(in the rows, 128 means zero)
Each named move below is a turn or a mirror, shown by a few rows before and after it. Which moves, in which order, take the first row of each later pair to the second? The first pair is answered.
move gad:
[ 91 123 126 114 156 121 182 131 110 143 134  94 102] |-> [147 128 126 142 117 130 177 113 107 160 174 106 104]
[101 155 133 134 108 111 130 125 138 148 102 186 129] |-> [119 154 138 141 100 112 137 117 138 160 117 193 128]
[ 97 125 141 108 222 138 132 139 109 129  64 114 106] |-> [212 115 129 174 144 157 116  90 112 168 145 135  98]
[149 127 100 184 137 120 150 122  93 189 152  95 113] |-> [ 89 127 101 157 176  98 158 139  93 172 109  83 112]
move taze:
[130 146 183 124 124 140  75 112 161  60  92 147 188] |-> [129 140 179 124 126 137  73 113 165  58  92 147 191]
[124 117 125 140  72 124 107 137 126 144 151 141 145] |-> [144 119 137 152  85 141  98 127 117 148 146 145 132]
[155 105 184 138 118 114 118 129 127 140 117 127  95] |-> [124 108 162 116  87  96 137 156 152 128 124 121 116]
move Lop:
[105  96 112 117 189 147 172 161 107 154 129  84 102] |-> [114 114 159 125 218 157 126 127 102 137  94 106 114]
[137 140 109 136 168 147  72 119  90 122 122 114 125] |-> [168 135 133 145 139 148  68  94 109 141 127 147 130]
[138 112 176 140  88 103 128 109 165 141 101 178 159] |-> [118 104 122 132  71  98 181 150 168 153 135 146 145]
[150 161  85 130  90 115 141 127 137 136 142 118 110] |-> [124 178  81 123 124 124 130 139 121 116 126  97 108]

Between the rows of a pair lie 2 to 4 moves.
[118 130 140 107 160 116  81 114 121 123 129 128 140] |-> [116 123 147 108 170 124  99 110 114 134 119 132 127]
gad then Lop then gad then taze
[ 67 110  85 107 136  95 154 152 107 119 132 100 111] |-> [141 111 158 132  79  78 103  80 140 119 132 164 150]
Lop then Lop then taze then gad
[186 132 133 147 128 141  79  82  89 123 152 120 123] |-> [ 76 116  84  84 103  94 158 145 136 108 139 106 139]
Lop then taze then gad
[157 130 186 152 163 120  69 110 117 110 105 140 149] |-> [133 118  82 160 159 130 147 166 104 149 168  76 103]
Lop then Lop then taze then Lop
[183 140  95 145 125 158 159 116  73 147 157  97  88] |-> [191 146 179 136  92 122 113  65 119 116 114 162 136]
taze then Lop then Lop then Lop
[145 159 121 109  67 110 169 153 161  96 153 132 185] |-> [188 181 132 144 156 157 103 129  88  98 145 104 162]
Lop then gad then Lop then taze
[ 76 141  88 109 209 141 148 173  92 119 105  87  95] |-> [131 163  93 139 208 163  90 143  61 110 125  93 105]
gad then Lop then Lop then gad
[ 47 147 179  95 125 128 152 148 166 108  80 110 155] |-> [120 122 199 135  64 124 158 106 183 143 120 145 160]
Lop then Lop then gad
[169 134 141 140 162 143  66 115  88 116 134 116 126] |-> [140 136 109 132 172 139  82 150  86 111 140  91 124]
Lop then Lop then Lop then Lop
[112 131 144 121 148 119 121 137 127 115 108 127 140] |-> [130 139 125 126 143 134 108 140 112 114 133 113 137]
gad then Lop then Lop then Lop
[142 105 126 112  59 120 139 135 174 117 164 151 157] |-> [160 130 157 116 106 141  64 109 142  94 131 149 167]
Lop then Lop then Lop then gad
[123 128 111 119 188 149  97 127  93 120 128  84 120] |-> [173 126 151 139 133 145  63  85 121 120 142 129 151]
taze then Lop then gad
[ 75 120 118 107 167 127 140 158 108 119 100 105 122] |-> [104 104 173 118 164 128 154 119 124 151  78 138 111]
taze then Lop then Lop then gad
[107 119 101 116 164 124 158 151 107 135 131 110  87] |-> [173 126 164 141 119 125 107  96 125 128 122 158 119]
Lop then taze then Lop then gad
